A: 3 groups of rows, each row roughly a mix of its group's hidden directions
A (144 x 13)
[[  6   8  -9  -9   7 -14  15   4 -19   5  -4  -5  31]
 [  6  11  -6 -25   9   1  -4  -2 -20 -17 -15  -1 -16]
 [-23 -18  -4   2  27  -1  -1   0 -14   7  11 -10  -9]
 [  7   4  -9 -13  -5  -8 -14  15 -21   4 -13 -11  24]
 [ -7  15  -7 -12   5  12  22  21  -1 -11   2 -10  19]
 [-18 -11  -9  13  20 -12   4  10 -13 -11  13  -4 -17]
 [ 19  -3 -17   6   3  -3  27  19  -4  -1  12 -12   1]
 [ -1   5  24  -4   4   6   5  23  -6  -7  25  -5  14]
 [ 21 -15 -21  -3  14   7   0 -12  -8   9 -16 -17   3]
 [-12  -7  31 -11   6  13  -9 -10  -9   2  16  11   5]
 [ 15  25  -3   4   0  -2   6   2  -5  -2  19  -3 -28]
 [ -3  -7   4   8  18   4  11  -8  16  29  16  11   0]
 [ -5  17  -4  -6 -14 -26  15  -8  -3  -3  -5 -19 -15]
 [  1 -23  18   5  -6  13  -8  15 -18   0  19   2   8]
 [ 19  -2 -11   3   6  -7  25  11  -7 -14  23  -3   2]
 [  4  -2  -7  -5  15 -22 -21  -3  26  -9   1   6   7]
 [ 16  -3   1 -24   8   5  16  -3 -11   5  -8 -26  10]
 [ -6  -7 -13   8  30   9 -10   6 -24   5   6   9   4]
 [ -3   0 -16  21   0 -16 -18  24   7  -3   3  14   3]
 [ 12  31  -5  -8   2   0   4  -6  -4   9   7   9 -26]
 [ -4  -8   9  -4 -23 -20  15  10   2  20  -5 -10  13]
 [  3 -15  19   3   5  22  14   8  14  -8  16  15   3]
 [  8  12  22  10   3  25 -11   3  21   7   5  -7  -5]
 [-11  14   0 -17  -8 -11 -13 -14  18 -11  20 -10  -2]
 [  8  14  -4  -1  25  -3   7   1  -1  29  -7 -18   0]
 [  7   5 -26   1  13  -6   6  -9 -12  -5   9 -20 -20]
 [  2 -13  -6  -9  25  17  -1   8   5   9  -7  24 -11]
 [-10  -6 -20 -11  -1   1   0  13  -3   5 -19 -28   9]
 [ 13  22   9   3 -13 -29  -1  -1   0   9  10  14   3]
 [  6  12 -20  -2 -16 -13  15   4   7  -4 -18 -21  -5]
 [  1   7   1 -29  -4  11  23  10 -10  -7  17   0   0]
 [-15  10  -3 -13  -5  -2 -18  -8   5  13 -29  -9  -8]
 [  5  22  -2   4 -16 -29   6  14   8  10   5   6   6]
 [-30  16  12 -15   2   0  -1 -10   3   1   5   0 -22]
 [-22  12   1  -4   1  13   7  16   9  22 -18   9  -3]
 [ -6  10   7  -6   7 -30   9   3 -18   2   6 -23   5]
 [ -1 -12   6  -5   6  24   1  18   7  13 -10 -16  19]
 [-23   1  10 -17   2  13  11   3   8  25   3  -8  13]
 [-12   2  12 -13  -8  -5 -19  10  -9  -2   0 -22 -23]
 [ 13   5 -18 -17  10  14   1 -16  -2   7 -21  16  -5]
 [ 17  -4   6  -3  14 -12   2   2  -1   6  -8 -30  21]
 [  4   9  29  12   7 -11  -3  -8  -6 -12  21   4  13]
 [ -4 -32  10  -6   0  14 -16   7  15   1  -1  -7  13]
 [ 16  -9 -20  -6  -4  -4   0 -25  -4 -11   3  22   8]
 [  1 -16  18  20   5  -6 -22   7  19   7  11   3  -7]
 [ -1  22  -4   8  -6   7  -2  24   0  -2  15 -13 -22]
 [ 12   8 -16  16  14  12  24  -7  10   8   2  12 -11]
 [-18  10  20  11  -1 -18   8 -13 -18 -14   4   8   4]
 [ 11  13   5 -14  16  22  -7  -4  12   4 -17  17   7]
 [  2  -2  22   0   5  14 -20  19  -1 -22   3  -3  12]
 [ -4   2 -31 -20  -6   0   3  -4   1  -6 -24  -2  -8]
 [ 15  13   2   2 -15 -10  -3 -15 -10 -26  -8   1 -17]
 [  7   6   5  -4   8 -12  -5 -22 -23 -10 -14  14 -16]
 [ -9  11 -15 -22  27   7  -8   1  -9   1 -10 -11   9]
 [-26   7  19   0 -10  -3 -25 -12  11  -1  -7  -2  -2]
 [-12 -13 -15 -13 -11  -1 -27  -4  12  -6 -20   3   0]
 [-23  -2  23  -8 -10 -10  -6  -1 -16   6   9  16  12]
 [  2   0  23  -8  -4   2 -23   6 -17   9  14  -9  17]
 [-10  -1   2 -17  17  21   6 -13 -24   7  -4 -11   3]
 [  6 -22 -18  15   0  -8  18   1   2   3  10 -23  -4]
 [ -2  -9 -31 -14 -11 -10   3   5   0 -15  20  -3   5]
 [ 27   7 -10  -1  10  12  -9  -8   1 -25  10  -3 -11]
 [  4 -18  -8 -11 -14   9  -1   9  -2  19  26 -12  -3]
 [-12  -1  -5  -7  -6 -24  -4  26 -14  -6  -1 -18   8]
 [ 11  12  -7  -6  -6 -11  24 -18   9  17  -7 -15  -8]
 [ 15   8  18   7  21   6 -12  14  -2  -7 -18  -3 -17]
 [ 21 -10 -17  17   4   2   1   6  19   0  24   2   2]
 [ 21  10  -4  -3   7  22  18   3   0 -16  13   6  16]
 [  7  25   6  -9  -1  -1   3 -12 -19   5  10   6 -26]
 [-24  -6  22 -12   0  15 -16   3 -13 -13   6   3   4]
 [ 25  23  10   4   7   2 -10   3  12  -7  -9 -20   2]
 [  8  -2  19 -22 -10   4  -7 -28  -6   7  -8 -13   4]
 [  8  -7 -12   8   2   0  19 -17  26  11  -5 -10 -16]
 [ -4 -21   9  12   9  -6  -5  -5  12  13   2  18  25]
 [  8  22   3 -11   5  16 -11 -16  10 -22 -13   6   0]
 [ 24 -14 -19  -4   4  -4  -7 -12  -5 -12   6 -22   6]
 [-19  15 -11 -16  15  19  -1   5  -6   8 -19  -4  -8]
 [ -9 -12  19   1   9 -17 -12 -18 -18 -13  -5  -3  14]
 [  0   7  -5  -6 -31  14  10  11   7 -10  -1   8 -21]
 [-10  15   0   2 -10 -10  26  22  13  12  -8  -3  -8]
 [ -5   5 -13  15  21  17  -4  -9  -7  12   2  -2 -25]
 [  0  11  -7  13  -8  -8  -4 -16  -5 -19  -4   7 -31]
 [ 21 -14  -6   4  11  10 -11   3  -2   3   7 -30  11]
 [  3   3   2  11 -14 -19   9 -18 -14  10  -5  -8 -25]
 [ -5  -3  30  25   1   4   5   9  -3   5  17   2  11]
 [-19 -17 -17  -1  14  -5   5  -1  -2   4  -6 -27 -12]
 [-21   4  -4  -6  -1   4   1 -10 -14 -22 -10 -17 -21]
 [ -8 -21   0   0   9  17   1  -8  -7 -26  -4 -13 -18]
 [-13  12  30  -8  -8   2   5 -18   2  -1  14  10 -10]
 [ 10   5  10  13   7  19  19 -15  -2  15  10  19   4]
 [-27   9   5   1   0 -24  10   4  -6  -4  13  -8 -18]
 [  2   0  -2 -29   6   3  -2  -2   3  -7 -23  -3  24]
 [-24  -5  20   0   1 -11   3  -8  -9  16 -23   4  10]
 [ 17  -2   3   9   7  22 -15   8  17  -7 -19   3 -14]
 [ 23  18 -11 -19  -6  -5  -8  -3  -6 -12  21   2  -6]
 [ 22   2  -5   1  -1  -2   7 -11 -20   8  -7  -4 -30]
 [ 20  17   5   5 -11  -1 -15  -3   5  10   0  26  15]
 [ 16  14 -15   8  26   4  10   2   5 -10  16  -5 -14]
 [  9  -1 -24 -26  -3   2 -10   3   2   3 -14 -13 -17]
 [ -4 -15  -4   8 -26 -23   7   6  -3   8  18  -9   3]
 [-19  12  18  -5   6   2  -8  -3 -24  12  17  11  -6]
 [  6 -19 -15  10  11 -10 -15 -14  11   0 -18  -7  16]
 [ 20   2   0   9  -5 -18   8   9  12 -24  21  -2   3]
 [ -8 -23 -18   1 -13  -2  -7 -10  14 -17   9  18   4]
 [ -9  10  11 -14 -18  -6 -17   2 -17   9  20  13   2]
 [ 13  15   8   2   9  26 -27   6   2  -8  -7  -7  -5]
 [ 31   5  -5   8   2 -18  -4 -15 -17  -9  -1   5  -9]
 [ 14  -2   7  14  18  -5 -18   9  14  -8  -6 -13  22]
 [-15   3   6 -18 -16  23   5  -3 -19  -3   9   0  17]
 [  0   4 -11   1   6 -29  21  10  -1  18   7 -14  -1]
 [ -9  18   9  13   1 -10  29   5  -1   2  18 -13   1]
 [ -8  21   1   2  -4 -13  23  -3 -15 -24   1  -8   5]
 [ -7 -21 -11   1  -2  13  -7  24  20   1  -9  -8  14]
 [  5  10  -4 -24  -8 -19 -11   4 -12 -15   9 -14  13]
 [-13  19   1 -10   1   7  12  11   4  10  -2 -13  30]
 [ -8  -2   5   9  -9 -23  -9 -11  26  17   7   1 -10]
 [  0   6   2   1  -9 -14 -12  -7  25  -3  22 -16 -15]
 [ -8  -7 -17  20   3 -18 -15  25   9  -1   4   7   1]
 [ 15  24  -2  -9   3  13   7   3  -7 -11  17   1 -24]
 [ -7 -14  21  -8   2  14  -5  15 -14 -22  11   5   8]
 [  2  25   9 -12   4 -22   4   0  -2  26  -1   8   6]
 [ -3  -2  -5   7   7 -33   7   9   6  23  14  -5   0]
 [ 16   6  12  -9  -5  -6 -23 -23  -2  15  10  -7 -12]
 [  6 -24  10 -11  11   8  14  15   0  11   9  -9  19]
 [ -5 -19  12  10  -4  -9  -9 -18 -15   0   8  24  10]
 [ 16   4  -2  23  11 -26   7 -11  10  -2  11   8  -7]
 [ 19   0   2   6  13  23  -4  12   4 -11 -17  10  19]
 [ 16  22  -8 -31   0   4  -4   2  -7  -8  14   2   1]
 [  1  32   0   4 -17   7  -5  -5  -2 -16  -9  18  -5]
 [-20   2  -4   1  28   1  18 -13  -2   3 -13  15  -6]
 [  8  -2 -11 -12  14 -10 -11 -19  11 -14   3  20 -16]
 [ 21   2 -13 -19  18   3  15   4 -20  14   1   3   3]
 [ 35 -14  -9  12   8   1  -4  -5  -8 -17  -3   6  -4]
 [-11  15  -3 -11  -1 -33  -4  10   5  -8  -3   2  18]
 [ 22  -2  10   6  22 -17  -5   3 -13   8  -1   6  21]
 [-19 -23 -22   2 -10 -21   3   5   6  -7   4   7   6]
 [  7 -12  -9   7 -12   7  23  -2  -5  16  26  -1 -11]
 [ 10  11   0   9  13   9  30 -10   6  10  12  15 -10]
 [-15  11   2   3  17 -17  -4  -6 -27   7  15   5  -9]
 [  3   1 -16  -7  -2 -25  21  -1 -18  -8  13  -9 -11]
 [-16   2  -7 -22  20 -11  -1  -3   5  -1   4  12 -24]
 [ 14  -5  14  -6 -15  -7 -30  -7  -5   4   3   1  18]
 [-20  -1   2  10  -7   0  -1 -22  20   5   4  15 -21]
 [ 22  -4  -9  -3   9  20  -3  -4  -2   8 -17   9 -24]]

which group is each row in? (one row of each group first)
[-36   2   2   4 -12 -15  -4  16  -5   8  -5  -4   2] : <90>
[  1  -1   5  19   5  14  -8 -10  20   0   9  28 -10] : <60>
[ -3 -20  -9  13 -12 -10  -5 -25   7   3   4  22  -2] : <63>

[ -8  -4  -9 -15   4 -16  -8 -11 -10  -4  -9   6 -33] : <63>
[-29 -16   2  13 -12  -9  -4  -3 -14   9  16   8  -4] : <90>
[-17  22  11  -8 -13   2  13 -21   6  -1  -2  -3 -18] : <60>
[-15   0 -26 -10  -2   0  22   9  -6   1 -19  -2 -12] : <63>
[-13 -20 -18   7   2  -6   0   0  20 -11 -17   8  16] : <90>
[  2   4  -3  10   1 -26  15 -13  -8 -20  12   8  16] : <63>
[-21   7   6 -10  15  -4   4   4  -3  -3  18  28  11] : <90>
[-18  -9  23 -21  -1  14  -8   7 -13  -6   4  -7  13] : <60>
[  2   8  16 -14  10  23  13 -18 -21  -1   4   5   0] : <60>
[-9 -2 -3 10  9 -5 35  5 -9 13 13 11  8] : <63>
[-12  10 -12   9 -12 -11 -13  15  -6 -28  -8  -1 -10] : <60>
